In the data rows, the value 50 means zero.
Some points, one per row:
[25 47 57 53 59 42 47 66 66 45 50 45 51 50 47 55 55 52 55 36 38 63 35 40]
[80 72 26 37 33 57 67 35 39 67 42 66 35 56 51 42 41 53 31 58 72 31 49 57]
[58 56 65 68 54 66 48 50 44 30 59 33 62 47 74 50 63 59 54 36 70 50 31 22]
[52 69 42 37 31 19 32 59 54 49 26 48 48 44 41 69 28 71 46 53 69 57 44 51]
[43 41 64 55 64 45 49 53 51 44 54 37 67 37 55 57 51 61 56 37 47 67 53 42]
[60 60 35 29 45 38 72 60 65 47 36 51 28 51 32 46 23 46 64 61 74 63 68 72]
[42 46 50 67 65 67 42 52 44 42 61 49 55 36 54 53 50 55 76 49 29 57 48 42]
[66 69 38 44 28 35 63 47 69 55 51 54 51 53 46 52 41 56 24 71 70 50 58 50]
[19 31 67 57 54 43 30 51 72 52 30 40 68 57 67 34 63 37 51 16 42 51 52 36]
[44 21 61 66 69 67 43 62 52 44 56 43 62 47 78 36 56 48 43 33 42 43 32 30]
[40 29 51 56 57 47 39 26 58 56 54 44 65 76 59 32 43 25 38 41 51 37 37 50]
[56 53 30 54 57 64 62 29 41 46 22 78 30 61 41 43 64 64 85 56 47 61 84 63]
[72 92 30 45 10 40 54 46 49 56 17 85 33 50 58 58 47 63 53 72 63 48 80 55]
[52 59 53 57 51 69 56 49 45 49 45 49 41 55 51 55 48 72 53 54 53 60 45 54]
[49 57 49 48 35 21 48 52 54 36 32 56 45 64 39 32 55 49 60 40 42 73 52 54]
[69 73 46 28 40 41 37 53 75 64 38 59 55 32 47 77 45 50 43 58 38 55 57 67]
Then 24 other points, each followed by its number:
[31 31 43 59 59 66 44 54 55 37 57 26 61 45 73 48 62 35 38 36 27 45 39 29] 0
[31 38 46 74 53 72 60 98 40 29 57 22 60 13 61 70 58 52 62 62 43 44 27 03] 1
[50 53 39 40 58 40 42 48 59 47 39 45 64 45 50 40 45 56 52 48 42 51 60 36] 2
[63 66 43 67 34 68 45 47 34 48 29 33 57 60 44 27 44 65 31 73 59 64 49 51] 3
[45 48 51 65 42 53 36 35 59 49 33 46 66 50 44 47 73 52 50 45 41 50 59 50] 4
[67 64 35 34 38 54 63 40 27 64 55 56 47 64 52 50 35 52 28 67 56 55 36 77] 5
[71 53 48 28 34 19 43 61 70 54 30 51 53 61 43 64 37 31 35 63 50 45 46 46] 6
[74 71 44 48 29 54 75 72 48 65 45 59 24 62 51 52 43 52 49 76 71 42 57 67] 7
[41 40 62 68 60 72 51 20 46 52 43 61 43 26 52 48 68 40 52 56 42 50 52 66] 8
[62 63 51 30 40 13 46 73 53 36 40 53 50 59 31 55 29 60 57 40 66 62 66 70] 9
[30 14 68 59 56 36 33 47 56 77 73 52 80 44 40 43 52 35 55 27 27 56 53 54] 10
[71 67 45 60 54 69 37 41 44 52 59 51 58 60 45 33 61 59 45 62 57 52 53 43] 11
[31 17 86 60 62 35 30 61 58 42 59 40 58 43 46 48 53 29 63 18 40 55 38 46] 12
[23 24 69 78 57 71 39 22 34 52 76 43 67 43 46 44 61 49 49 40 33 53 47 60] 13
[48 73 45 20 54 29 54 54 48 44 48 60 31 49 34 59 45 46 67 40 40 47 73 55] 14
[73 70 43 62 52 48 52 49 56 42 32 43 43 64 58 61 54 53 42 60 69 41 59 59] 15
[42 53 62 43 51 63 36 44 50 35 52 59 57 57 51 28 73 61 55 42 61 61 43 46] 16
[55 51 57 40 44 53 51 42 48 50 43 54 38 44 53 52 54 56 47 47 50 38 45 34] 17
[54 70 48 40 29 43 49 47 49 42 38 37 39 54 35 36 31 51 60 76 66 56 56 65] 18
[35 33 66 67 59 70 48 72 29 56 68 33 66 56 64 44 49 57 58 42 53 41 39 31] 19
[26 23 67 60 69 52 45 28 35 46 63 44 56 48 56 40 61 61 58 27 16 44 50 49] 20
[57 57 47 47 47 48 53 47 48 38 67 51 35 47 44 52 44 54 65 53 62 60 50 58] 21
[82 89 11 33 25 08 72 60 59 41 35 56 24 58 18 62 35 59 45 75 63 40 70 60] 22
[48 35 40 53 66 39 51 64 32 60 64 49 38 51 41 64 37 40 51 42 33 49 48 49] 23
Which three of these numbered points are nearest to each point below, looking only along the 7 directions in which the first points spread most? Their numbers follow each, nearest first.
[26 20 92 75 78 66 23 67 64 74 62 58 64 21 62 69 59 42 43 40 02 46 53 61] > 10 0 13
[11 11 72 48 51 58 38 36 49 49 59 44 82 59 61 36 52 50 58 32 37 53 46 39] > 20 12 0
[37 09 67 67 67 86 36 43 32 66 86 46 58 39 51 62 60 59 41 41 43 38 38 44] > 13 19 0
[53 40 50 49 72 71 63 40 38 69 59 78 38 47 29 51 63 46 49 59 29 48 61 53] > 8 23 11
[65 76 35 09 24 43 71 45 41 54 45 63 05 67 31 46 37 60 64 74 69 40 77 43] > 7 22 18
[49 31 65 46 53 42 33 63 54 70 51 50 69 44 51 65 43 28 49 26 36 64 48 48] > 10 2 12
[03 18 77 50 93 58 45 69 57 52 72 47 51 37 59 55 48 43 70 16 07 56 57 44] > 12 10 20
[76 39 38 28 34 10 57 45 48 58 44 55 76 57 45 61 35 26 28 32 73 35 45 54] > 6 5 15
[44 77 43 42 54 24 47 38 78 55 30 71 35 58 29 48 48 58 68 57 62 59 87 56] > 14 9 18
[24 31 82 56 79 62 34 62 62 45 85 44 72 39 55 59 49 46 77 20 27 54 46 66] > 12 10 20
[96 82 03 10 29 20 63 56 53 57 37 49 25 92 00 49 13 64 52 78 88 51 59 64] > 22 18 7
[80 56 23 41 39 62 67 30 37 40 32 48 27 55 35 49 43 75 23 80 89 33 45 57] > 7 5 3
[07 31 69 54 51 44 38 52 62 58 60 51 67 36 48 37 55 30 59 31 41 52 64 47] > 10 12 0
[69 61 36 43 29 33 61 62 77 63 48 47 53 66 43 63 47 71 56 47 66 77 55 59] > 9 18 14
[86 77 37 44 12 38 76 49 45 65 49 65 13 74 22 49 37 78 38 80 79 53 49 61] > 22 7 18
[63 61 44 77 53 76 51 41 41 39 50 49 56 50 60 35 72 61 13 52 59 50 32 50] > 11 17 3
[42 42 61 42 52 54 57 61 50 59 42 49 51 40 56 41 54 53 54 39 54 61 51 53] > 2 16 17
[52 63 40 73 49 39 38 43 40 41 34 52 44 58 51 51 49 64 52 48 60 55 56 55] > 3 17 16
[83 41 25 29 36 53 63 48 42 56 72 54 40 81 50 49 47 64 26 54 95 35 48 52] > 5 7 3
